Each path below is one point turned by a fixed rotation once a step. After each direction that follows a path, write how fast that rotation turns it, in degrees per step (0 if it stays still).
Each turn is a multiple of 5 degrees from 10 to 175, or 0.
Each row of a path follows its step; steps can be skipped.
Path 1:
step 0: [-1.86,-0.48,-1.67,0.13,0.47,-1.21,-0.42,-1.33,-0.49,-1.67,-0.92,1.91,2.09,-1.71,1.36,0.65,0.62,-0.54,0.82,2.08,-0.34,1.44,0.09,-2.33,-1.93,1.49,-2.45,1.20,1.02,0.17,1.18,2.87]
step 1: [0.84,-0.60,-2.30,0.93,-0.19,2.47,4.00,0.84,0.84,0.62,-0.18,-2.07,-0.88,1.85,-1.58,-0.65,-1.61,1.14,-2.95,0.20,-0.10,0.16,-0.65,0.28,-0.47,0.13,1.77,-0.22,0.52,-1.22,-0.34,1.85]
step 2: [2.14,-0.23,2.46,-0.91,1.89,-2.42,0.35,-1.81,0.49,1.15,0.07,-0.82,-1.91,-0.39,2.00,1.19,1.53,-2.44,-0.60,-0.47,0.91,1.40,0.51,1.65,-0.72,0.24,0.55,-0.95,-0.11,-0.48,0.32,-3.24]
step 3: [-0.11,0.36,-0.25,0.94,-2.20,-0.63,-1.02,-1.78,-0.27,-0.03,0.34,1.09,1.07,0.53,-0.97,-1.20,-3.17,-0.78,2.95,-0.90,0.38,-1.00,0.88,-4.06,-1.61,-0.89,-0.66,1.61,-1.09,0.65,-0.72,-1.08]
step 4: [-0.95,-1.35,0.59,2.92,-1.08,-1.21,0.66,-0.69,-0.57,-0.66,-1.38,0.21,-1.64,1.05,0.04,0.91,0.71,2.25,-1.51,2.07,-0.87,-0.36,-1.00,-0.22,1.81,1.10,-1.22,-0.49,1.76,0.18,1.94,3.74]
step 5: [-0.64,0.88,-1.14,-1.84,1.47,1.37,2.55,-1.06,0.42,0.54,0.99,-2.15,0.27,-0.69,0.57,-1.77,0.52,-1.11,0.47,0.69,3.78,1.68,-2.12,2.15,-1.60,1.56,1.01,-0.63,-1.24,-0.30,0.16,0.62]
step 6: [2.16,0.37,0.82,-0.89,0.43,0.98,-0.07,-0.44,-0.35,1.12,1.24,0.93,-1.65,3.29,0.02,1.95,-0.80,-2.68,0.06,0.81,-2.65,-0.65,-0.74,-1.27,-1.10,-2.38,0.16,0.87,0.87,-0.41,0.00,-2.88]
step 7: [0.61,-1.37,-0.72,2.05,-1.13,-3.22,-0.24,-2.19,-0.16,-3.29,-1.28,1.23,1.07,-1.94,0.44,-0.85,0.31,0.10,-0.02,-1.45,-1.39,1.11,0.05,-1.27,-1.17,0.57,-2.89,-0.53,-0.67,-1.15,-1.28,0.43]
step 8: [-0.42,-1.15,-1.29,2.62,-1.31,1.12,-0.08,-0.98,-0.77,3.25,1.66,-2.13,0.18,1.27,-0.73,-0.66,-1.03,2.52,-2.42,0.70,2.40,-0.41,0.13,-0.01,0.79,0.69,1.15,0.31,-1.54,-0.21,0.96,1.67]
step 9: [-0.30,0.80,0.73,-2.00,1.33,-1.06,0.37,-1.81,0.05,0.46,-1.24,0.87,-3.65,0.20,1.16,-0.31,1.74,-3.52,0.86,1.01,0.82,-0.78,-1.83,1.03,1.38,-0.13,2.07,-1.79,-0.15,1.24,0.89,-0.09]
step 10: [-0.18,2.22,0.25,-0.62,-0.78,0.90,-0.90,-0.24,-1.54,-1.42,-0.18,-0.60,0.62,1.84,-1.31,-0.29,-1.53,0.51,2.92,-0.90,-0.32,1.44,-2.30,-1.56,-1.81,-0.77,-2.93,1.14,-0.17,-2.02,-1.48,-1.97]
Directions:
[0.09,-0.82,-0.24,0.27,-0.26,-1.04,-0.17,-0.71,0.10,0.71,-0.36,0.23,-0.23,-0.10,-0.03,0.08,-0.38,0.50,-0.08,-1.14,0.19,-0.22,0.66,-0.46,0.90,0.51,0.87,-0.01,-0.57,-0.30,-0.08,-0.80]	70
[-0.01,-0.07,-0.80,0.42,-0.30,-0.49,-0.62,0.61,0.46,0.06,0.07,-0.21,-0.22,0.35,0.13,-0.05,-0.22,-0.88,-1.18,-0.37,0.51,0.58,1.00,0.09,-0.51,-0.91,-0.56,-0.76,0.20,0.12,-0.42,-0.17]	70
[0.08,0.41,-0.59,0.28,0.06,1.00,0.25,-1.31,0.22,-0.35,-0.23,0.58,0.16,0.37,-0.35,0.46,0.48,0.84,-0.75,-0.27,0.59,0.17,0.50,0.67,0.03,0.34,0.17,-0.15,0.24,1.04,-0.12,0.36]	100
[0.22,-0.83,0.91,-0.88,0.00,-0.04,0.09,-0.48,0.14,0.08,1.29,-0.84,0.29,0.35,0.67,-0.72,-0.01,-0.02,-0.34,-0.13,0.50,-0.31,0.51,1.10,0.09,-0.20,0.23,0.08,-0.24,0.21,0.41,0.27]	110
[-0.47,-1.00,-0.55,0.76,0.76,-0.38,0.06,0.29,0.19,-0.23,0.19,-0.32,0.37,-0.21,-0.49,0.31,0.44,0.27,0.00,-0.23,0.11,-0.97,-0.14,-0.48,-0.17,-0.33,-0.84,0.24,-0.79,0.79,0.96,0.56]	95
